The rows of D fall into several groups, and each row is roughly a mix of its group's hidden directions.
D:
[[-20  40 -19  23  -7  22  19 -31  -5  36]
 [-17  12  33   6  11  23 -19  -5  55 -24]
 [-62 -16   5 -17   2  22 -18 -25  -1  16]
 [ 19  40  -8  25  15 -38  28 -20 -18  18]
 [-43  28  -3 -28  41  -8   9 -14  21  15]
 [-41  30  11 -23  37 -16  -6 -18  25  18]
 [-17 -23 -20 -27  -5  33 -34  22  29 -25]
 [  9  47 -32  15   6   8  26 -29  -3  31]
 [ 13 -33  -2  58 -16  28  12  -1  -5 -17]
 [-13  40  -7 -39 -23  34  14   6 -26 -16]
 [-33 -16  -3 -58   8  20 -26  -5  14   6]
 [ 38 -31 -23   9 -30  28   9  27 -17 -18]
 [ -7  22 -19 -20  36 -23  14 -43 -13  28]
 [-14  21 -29 -46   3  42  17  21  -1 -10]
 [  8 -13  -2   3   0  29 -40  -4 -47  35]
 [  6  -1 -28  -7  -9  18  53  -5 -42 -17]
 [-30 -47 -25  -4  17  18 -29  -9  11 -26]
 [  2  13  16 -16   1  45 -36 -11 -25  38]
 [-18  32  27  14  24  28  13  20 -10 -42]
 [-17  22   9 -13 -44  20 -29  10 -41 -13]
 [  2   5  -2  20  41 -11  46  22 -22 -30]
 [ 29  20  26 -27  33   8   5 -19 -44  -3]
 [  7 -41 -11  20  -7  -4 -38   9 -46  10]
 [ -7  16   3 -50 -45 -26   2  10 -18 -10]
 [ -8 -45  23  13  -3 -16 -24  28   0 -41]
 [ -5 -13   6  22 -40  53  -7  26  14 -10]
 [ 56  16  10  23   1 -32  27  14 -11  -5]
 [  7  20 -15  21  36  -2  61   1   3  -6]
 [-46  -2  -6  18  14 -33   0 -12  43  18]
 [-14 -29 -23   9  49 -19  22  -6  30  16]
 [ 59  -1  27   7 -17   4  35   6 -12  12]
 [  3 -39  -6  24  21 -35   7  26 -27 -31]
 [-50  23  -7 -21  24  -8  -5  -3  41  16]
 [ -4  12  -9 -41  60  13  19  -7  -4   6]
 [-43  30   5 -24   0   0 -28   8  42  11]
 [ 13 -26 -28 -18 -32 -34  -8   1 -37  23]
 [ 13  13  -8  -9  35 -12  51  15 -38  -1]
 [ 22 -20   5  20  37 -23  33 -30 -30   4]
 [  4  23  39 -40 -32  15   5  21   2  27]
 [-10 -13 -13  15  37 -25  48 -30 -15   6]
 [-31  48 -46  17   9  -5 -12  -5  14   1]
 [-13  30   5  35   1  59 -14 -13   5   0]
 [-32  37 -18 -38   1  21  33  -5 -17  -8]
 [  0  26  -9  -1  -5  17  18  13 -68  -1]
 [ -2  30   0 -16 -52  26   5   7 -32 -21]
 [-25  13  10  27 -32  23 -27  -5  34 -32]
 [  3 -24  -9   5 -22  -4 -31 -26  52  24]
 [  0 -46  21  20  34 -17 -25  15  18 -24]
 [-29  -8  38 -55  -2 -14 -21  10   0   8]
 [ 51   5  34  14 -28   0  22  30  -7  -1]
 [ 31 -30  -3 -19  -5  52  21 -20   1  19]
 [  2 -39 -25  56   2  -9 -11  -9  23  -4]
 [-54   1 -22 -17  29 -10 -20 -32   1   7]
 [  5  17  41   4 -21  -9 -57   3  16   7]
 [-37  12 -14 -56  16   0 -26  -7  14  11]
 [-11   1  -8 -13 -65  -5 -32 -14  18   4]
 [ 20  42   6  21   1 -21  35 -20 -20  31]
 [  5  30   6   1  44  17  44  12 -29  -4]
 [-18   3  45  37 -33 -15  -4  29 -11  -9]
 [  4  35   9 -34 -34  36 -16  16 -21 -16]
 [ -5  31  13  14  39  23  35  17 -25 -24]
 [ 20 -25  27 -47  23 -23  12 -21 -17  16]
 [-14 -23 -36  -8   6  17  -7  34  50   4]
 [-60  28  10 -14  -9   8 -10 -16  -3  30]
 [ 22 -21 -16  25 -53  13  13  15 -23 -20]
 [-43 -42 -11   9  -1  40 -16 -21   4  -5]
 [-22  37  31   9   7  40  -6   2  26 -30]
 [ 20  26  15 -47   8  36 -28  18  -8  -6]
 [ 27   5  29  -4  45 -15   8 -30 -35   6]
 [ -8 -26 -14  38  14 -33  41 -26  -8   5]
 [-19 -10  21  36  -3  30 -47   5  10 -26]
 [-20  26  -1  16 -36  24 -11  13 -43 -29]
 [ 43  27  11  28 -26 -10  13  39   3 -12]
 [  8  22 -38 -29  -4  25 -22  28  35 -14]
 [-24  36   8  29 -14  29   7  -3  30 -37]
 [ -8  24 -12   1 -34  19  -4   9 -61  -3]
 [ -6  10 -11  30  -5  26  -6  14 -63 -10]]

One row of each group comes first, with its name. Which group is each row after those in?
[-29 -20 -37  22   7 -17  50 -12   5   2] -> (60)
[-26  20  17  17 -31  27 -27  -4  32 -31] -> (53)
[-27 -29 -20 -14  41 -11  -6 -46  -8   3] -> (61)

[ 25  43 -15  24   7 -13  35 -23 -13  27] -> (61)
[ -5  18  -5  52  25  45   8   0 -17  -8] -> (53)
[ -6  15  30   3 -30  -4 -56  11  27   6] -> (60)
[-37  19 -17 -27  45  -4  30 -15   9  10] -> (60)
[-14  59   2  -4 -16  33  27  -1 -15 -12] -> (53)
[ 28  14  24  15 -28  27  38  -9 -14  33] -> (61)
